One vector is turned by the same rotation once a tick. Each row is the vector after some number of ticks, and that number follows the row.
The counts run from 0 to 242.
[ -5 -16 -15   5 -10  21  12   8 -28  12  -2   1   9  16   7  17 -15 -23
 -26 -16  -2  11   5  23  -2 -11  19  -1   2   4   0   1 -17  45 -33   2
 -11  28  -6  34  27 -22  -7 -11   2 -12 -35 -42   3  27  -1  31 -10 -21
 -37  -5   6 -23 -32]	65
[ -7  -8 -36  54  -9   2   8   3   5  19  -6  14  -5  23  20 -16 -25  -9
   0 -13  -2   6  16  11  -3   1 -15  20  25  21  -8   1 -26  -1 -47  13
   5  32  -5   8   5 -14  -6  -5 -19 -19  -3 -16   1  35   2  46   8   4
 -17 -14 -15   9 -25]	204
[-36  -9 -18  44  -1 -12  13  16   9   1  -8  22 -18  -9 -19   9  -9 -29
  -1 -44  19  18  22  14   6  12   6  25   8 -15   0  -6 -14  -4 -33   4
  -6   8  -4   9  -1   7  23   4   7 -13   8 -37  -4  20 -11  51  -3  -9
 -30 -13 -20 -12 -18]	220
[-28 -17 -18  41 -24   1  16  -6 -11  22  10  -3  -5  20  -5 -17  -1   8
 -17  -2  48  15  12  24 -19  -4   9   4  -4   0  25  -7  14   4  -9 -39
  -3  32 -45   4  -1  -4   8 -27  -8  -1  -8 -37   9   9 -19   3 -23   8
 -17 -16 -36  -3   4]	90
[-13 -15  -9  16 -13 -13  13  -8 -35  -3 -13   1 -15  -4 -11  19 -15   2
  -6 -40  -4   3  16  -4  14  -6  -5  -2  14  -5  -2   9 -14  33 -44  -2
 -18  22  -8   4  13 -16  30  -3   3  -6   1 -37 -22  19  -6  46 -49 -17
 -14 -18 -25 -16 -32]	58
[-20  -9 -10  49  -5 -11  -9 -12 -15  28  28  16 -33  -6  -5 -18  -9 -18
  11 -14  42   6   5  12 -13  -1   7  30   9   8  -2  -2 -22 -10 -16  -2
 -18  23 -25  13  12  -4  14 -17 -20   4   7 -47  -7  19 -23  16  -9  23
 -25 -16 -22   2   0]	95
[-30   0 -15  33 -12  -8  10   2   4  34   5  14  -8  45   0  -1 -17 -33
 -16 -12  10  17  23   1  20 -18  -6  14  18  25  -2   3 -18  32 -40   5
  -3  25   3  55  17  -9  12   8   2  -9  -3 -11  11  26 -10  14  -9   2
 -39  -7  -6  -6 -10]	133
[-21  -7 -21  57  -2   1   2   6  41  27  -6  12  22  21  -4  -2  -4  10
 -10  -8  50  16  11   1 -22  -1   8   6  -2 -16   8 -20 -11  10 -13  -3
  -4  29 -33  11 -20  -3   7 -14 -16  -5 -14 -20   1  29  -1  32 -16 -12
 -24 -25 -18  15 -11]	85
[-17 -18  -9  38 -18   6 -12  16 -36   2  13 -11 -14   6   9   2  -4 -15
   3  10  30   7  23  30 -27  22   7   5 -32 -14  13  -2  -2   2 -19   8
  14  35  -8   0  16   6   9 -45  -4   2 -31 -51 -10  24 -29   8 -21  -7
 -30  -6  -3 -29  -7]	104
[-22 -16 -13  49 -12  -6   4  -6 -13  33  16   7 -23  18   2 -27  -1 -11
  -6  -8  45  17  -7  11  -3  -9   6  12   9   7  19  -8  -2   1 -10 -37
   0  28 -35   6   4  -2  12 -16  -9  -9  -8 -37  10  16 -23   8 -14  14
 -21 -14 -38  -2  20]	92
[-17 -12  -5  28   1   8 -32   2 -35  29  12   7  -3  33   2  11 -10 -20
  -9   1  40  23   2  10 -11  -9  25  12   5 -14  -6 -31 -12  20  -6   6
  17  38 -17  29 -22 -17  28 -17   1   0 -12 -31 -13  21 -35   3 -22 -15
 -34   0   6 -17   1]	173
[-25 -10 -27  61  -4 -11  13  25 -18  16 -15  29 -29  -6 -11  -8 -17   6
   9 -47  -5  12  30  11 -23   2 -20  14  10   7  -7  -2  -6  -2 -31   9
  -1  16   1   6  11   3   8 -14 -11 -15   8 -26 -20  20 -35  17 -24  -1
 -18  -9 -10  -3 -16]	43
[-10   3 -30  54  -4   6   4 -17  -6  -3 -19  -3  -7  37  -1  13 -27  -4
  -7 -26   7  16  39   6  12   6   2  16  -3  -3  11  -4 -13  43 -44 -10
 -16  10   5   6  -9 -21  32 -16   1 -10  17   7  15  19  -5  30 -22 -15
 -32  -3   3   0 -28]	126
[ -1   4 -16  50  -2   7 -11  -4  -8  35  24  -5 -16  30  14  10 -24 -23
   8   6  14   0  15 -11  -5  -3  -7   6  -3  22  -8   3 -34  33 -29  22
 -10  32   0  39  23 -14   6 -21  -9  -6 -13 -23  15  31 -13  11 -28   0
 -23  -8  16  -6 -16]	189
[-13 -17 -18  22 -16   7  -9  26 -41  16   1   0 -14  21   5  29 -11  16
  14 -23   7  12   7  -4  11 -11 -19  12  18  -5  -8   2   1  23 -50   5
  34  29 -12  -2 -11 -10  16 -16   8  -8 -14 -14 -11  32 -38  24 -34 -10
  -3 -15  -1 -22 -28]	115
[-37 -25  -6  24  -7  21   9  39   6  21  -8   9  11  -1   6  -4  32   4
   8 -18  41  10  -1  10  -2   8   3  12  -7 -24  10  16 -19  11 -36 -11
  11  24 -38   2  -3  -5  -2  -7 -11 -13 -27 -41  -3  26 -10  32 -13  -4
 -23 -21 -23  -6 -18]	155
[-11  -6 -16  27   0  -7  17  -3  21  25   8  12  18  24   2  -3 -16   6
 -20 -16  31  13   6  24 -35 -23  -6  19  25  13  -8 -20   0  13 -25   6
 -14  27 -31  45  12 -17  -5  -6 -13   0 -18 -44 -14  18  -9  24   5  -8
 -31  -9  -4  11 -12]	81
[ -2 -10 -21  42 -15  -3 -15 -17 -23   2  23  -2 -24  17 -17  32 -36   2
   3 -16  35  14  18  18   1 -10   7  14  -6   2   6  -6  -2  33 -30 -14
 -17   7  -7   1   3 -10  40 -33   3  17  -3  -9  11  27 -17  12 -43   2
 -22 -28   1 -20 -18]	182
[-23 -14 -17  22 -15   0   3  29 -24  27  19   5  -6   8  -2  36  -5  12
   5 -27  31  22   9  27 -22  -8   5  17  14 -15  -5 -15  14   1 -20  -8
  15  30 -35  13 -27 -10  15  -9   8  -6  -7 -28 -14  10 -44  15 -33 -24
 -23 -15  -7 -18 -15]	169
[-15  -8  -7  11  -8   0  28   2  16  12   6  -7   5  30  10  17   9  15
  -8 -23  34  18  13  12  13 -19 -23  20  20   4  22   7  13  35 -54 -39
  -4  18 -37  21   5 -23  18   0  10  -8 -10 -22   6  11 -11  22 -16 -13
 -30 -14 -17  -7  -8]	75
[  4  -4 -14  40  -5  -9 -12  -9 -37  -7  20 -16 -37   3  14  14 -19  -5
  16 -23  23   1  23   2  -6  16  -7  15  13   2  -3   0 -16   4 -45  15
   7  26  -7 -13  -5 -18  30 -26  -3  -6  10 -31 -17  15 -29  41 -27 -19
 -10  -2  -4 -11 -25]	111
[-28  -1  -6  34 -11 -16  21  -4   9  25 -13   6  10  28 -10  -1 -12 -13
 -16 -14   6   4  34  -1 -11  -9  -8   4   7  20  -5  -4 -15  28 -29  27
 -23  35  -7  53  27 -11   2   0  -1  -4  -4 -42 -12  22   7  21 -21  -9
 -28  -8  -6  12 -23]	136
[-19 -17  -8  30  -5   8 -25  16 -26  35  14  12  -6  27   3  15  -7 -15
  -7  -7  37  23   1   8  -3  -9  16  12   9 -15 -10 -23 -10  14  -8  -3
  28  37 -21  27 -29 -12  26 -14   7  -4 -19 -27  -9  23 -37   5 -26 -18
 -28  -5  -1 -21   2]	172
[-36 -13 -19  42 -20  12   9  20 -31  13 -15  -8  -9  35   1 -27   9  22
  -3  -8  34  12  27  14 -10   9  -6   8 -12   3  25   0   3  17 -35 -18
  17  27 -29  -9  -1  -9   6 -39 -11  -8  -1 -21  -1  21 -40  -7 -18  10
  -6  -2 -15   4 -16]	35
[-12 -17 -28  40  -4   1  -6 -14   5  19  13  18  -4  11  -4  39 -13  -4
  -1 -24  23  23   0  15  13 -22   8  21   6 -18   1  -2   1  26 -28 -28
  -8  12 -21   3  -9   0  33   4  13   3  -7 -23  13  20  -2  39 -22 -10
 -39 -41 -20 -18 -10]	6
[ -6   4  -7  21   0  13  25 -11  13  -4   1 -20   7  24  12  22   2   7
  -8 -24  37   6  26   8   4   8  -2  14  -1  -7  16   4 -10  39 -46 -16
 -27  14 -28  17   0 -38  20  -9   1 -10   1 -25   9   5   4  40 -15 -25
 -35  -6  -6   5 -30]	72
[-13 -19 -19   8 -13   7   1  18 -18   6  -4  16  -4   9  -6  31 -11 -11
  -4 -28   7  16   2   2  34 -17  -3   5  14 -11  -2  10 -22  39 -51  -7
   3  11  -1  10   8  -5  21   0   9  -5 -26 -21   4  39   1  41 -33 -10
 -23 -29 -11 -30 -26]	61
[ -7 -11 -15  37 -12 -13  -6  -1  17   9  19 -15 -13  30   1  12   1  12
   0   0  54   6   0   2   9 -11 -20  13   5   6  23  -5  14  30 -52 -20
  12  18 -31  -9  15   6  20 -26   8   4 -24 -26   8  35 -16  24  -9   3
  -1 -17 -23  -9   3]	21
[-19  -6 -25  56 -11  14  -6  15   5  16   3  -9  -4  27   5  -9  -7   7
   7  -2  48   6  15  -1 -23  20   6  14  -8   1   7  -8 -24   4 -35  22
   3  28 -23   2 -17 -15   1 -34 -20  -3   3  -7   8  40 -22  23 -10   3
  -2  -9  -2  20 -33]	31
[-13 -13 -11  24 -12  -1  19   1   2  19  13   9 -13  -8  15 -18  -4 -23
  -3 -23  37   6  -2  14  -2   8   8  18  20   7  -3   6 -41  -8 -40   6
 -20  27 -24  20  13 -26  -6  -1 -25 -12 -10 -40  -1  27   4  50  -2   1
 -22 -18 -25   7 -27]	150
[-24 -12 -24  52 -13  -2  -2  -2  33  16   0   9  18  22  -1  -4  -5   3
  -9   2  57  18  18  10 -23   8  18  10  -8 -17  14 -16 -12   3 -13  -7
  -6  25 -33  11 -24  -8  10 -19 -15   1  -8 -17   3  27  -1  29 -16  -8
 -24 -23 -17  11 -11]	86
[-14 -17 -17  20  -6  21 -25  10 -47   8  -5   4   2  40   9  12 -21 -14
  -6  -5  10  20  14  15   9  -9   3  18   5  -1 -14 -10 -20  35 -40  18
  31  30   8  18  -6 -15  19 -20  -1   2 -16 -12  -9  39 -28  16  -6  -2
 -21   0  17 -20 -24]	118
[-36  -7  -6  24 -14   1  14  34 -11  25  -3   0  -6  12  -6  16   5 -42
 -24 -18  29  21  -1   3   6   2  17  -5   2 -20  10 -14  -7  15 -15  -2
  18  35 -13  24   2   5   0  -4  16 -22 -28 -44   4  22 -24  23 -21 -29
 -26   0 -15 -28  -3]	226
[ -5 -12  -9   0 -14 -12  -3   4 -18  -4  20   4 -17   7  -9  27 -14  -2
 -11 -33  56  19  -3  14   4 -16  12  20   6 -15   3  -3 -18  32 -39 -11
 -10   9 -19   7   5 -23  26 -19 -10  11 -25 -18  -5  38 -16  22 -19 -13
 -21 -23   1 -19 -20]	237
[ -6  -9 -17  35 -14 -13 -11  -1  14   5  22 -10 -16  29   5   8  -9   0
  -4   0  55   9   1   9   8 -11 -12  22   9  13  19  -4   8  22 -53 -11
  12  18 -23  -2  18   3  22 -28   7   2 -24 -26   5  38 -15  20   1   7
  -6 -17 -19 -14   5]	22
[-28  -7  -2  18 -10   0   7  25 -11  24  -1  -2 -11  14  -1  10   2 -49
 -24 -13  35  19  -4  -4   9   9  24  -7   1 -17  15 -18 -18  16 -12   1
  14  34 -11  25   3  -4   6  -7  11 -23 -27 -43  -4  24 -23  24 -18 -30
 -27   7 -14 -24   1]	227
[-24  -6 -22  54   0 -10  10  13 -28  12 -13  26 -31  -1 -13 -16 -24   3
   6 -45   2  11  34  22 -27   6 -15  22   9  16  -8  -1  -6  -1 -36   6
  -1  16  -2  13  17  -1  10 -20 -17 -10  10 -34 -23  17 -36  15 -17   4
 -18  -1  -7   2 -14]	42
[  0   3 -12  51  -7   5 -11  -1  -8  41  25   1 -23  33  12  14 -27 -27
   4   3  12   8   8  -9   0  -9  -7   3  -3  26  -8   1 -27  33 -30  12
  -1  31   2  36  23  -9   7 -17  -7  -6 -17 -19  21  32 -18   9 -28   5
 -22 -13  12 -10  -8]	188
[ -2  -9 -12  47  -6   3  -7   5 -40  15   5 -14 -29   9  14  -1  -9  -8
  -3  -2  13   4  12  14 -20  15  -2  -8 -14   0  11  -2   4   8 -20 -11
  21  38 -11  -8  20   8   6 -42  -3 -17 -28 -56 -12  14 -37   8 -30 -18
 -19   8 -12 -25   7]	106
[-30 -16 -14  50  -6  -8  -3  13 -13  31  13  20 -23 -15 -12   2   5  12
  22 -27  27   2   9   2 -30  -2  -5  13  -1  -5  -5   4  -6   0 -17  14
 -11  23 -31   5  14  11   2 -20 -13   6  -3 -51 -18  29 -27  21 -30   9
 -14 -32 -15   1 -16]	98
[-30 -19 -14  52  -7   4 -17  33  -1  24   7  16 -17  -4 -11  11   9   1
  29 -13  34   7   8   0 -18   5  -5  12 -18 -20   0   4  -8   1 -21   9
  11  18 -18  -2   6  21   5 -23  -9   1 -16 -39 -10  36 -27  22 -31   7
 -20 -33 -11 -18  -9]	100
[-19  -9 -17  50   2 -10  -1  -1 -34   2  -6  18 -33  14  -1 -33 -17 -15
   1 -28  20  13  36  29 -11   8  -7  30   9  16  -1  -6 -17   1 -36  -1
   0  17   3  11  14 -12  19 -28 -23  -6  10 -25 -16  20 -33   7   2  15
 -28   6 -10  -1  -4]	40
[ -1  -1 -22  43 -16   7  -2  10 -22  43  27   0 -24  27   0  21 -29  -9
   3  -5   6  14   0   2   0 -21  -8   2   4  23  -1   4  -2  37 -25 -13
   3  24  -9  22  28   2   6 -18   5  -5 -25 -17  24  32 -26   1 -34   2
 -16 -18   3 -26  -8]	186
[-11 -18 -15  -1 -15  15  -2  10 -24   3   5   9   6  18   2  27 -20 -28
 -19 -14   8  21   4  20  20 -15  18  10   5  -7  -6   8 -22  36 -46   3
  -2  20   2  26  14 -17  12  -1   4   3 -34 -22  10  35   3  39 -13  -8
 -36 -23   1 -32 -27]	63
[ -8   2  -4  52   9   6 -18 -23  21  34  18 -18  -4  20  10  19   7 -19
   0   5  43  -5   5 -15  -7   7   6   9 -10  -1   4 -11 -16  34 -25  16
 -15  31 -23  24  10 -10  22 -12   6  -1  -7 -48   6  15  -4  29 -15 -15
 -29  -4  -6   4 -10]	15
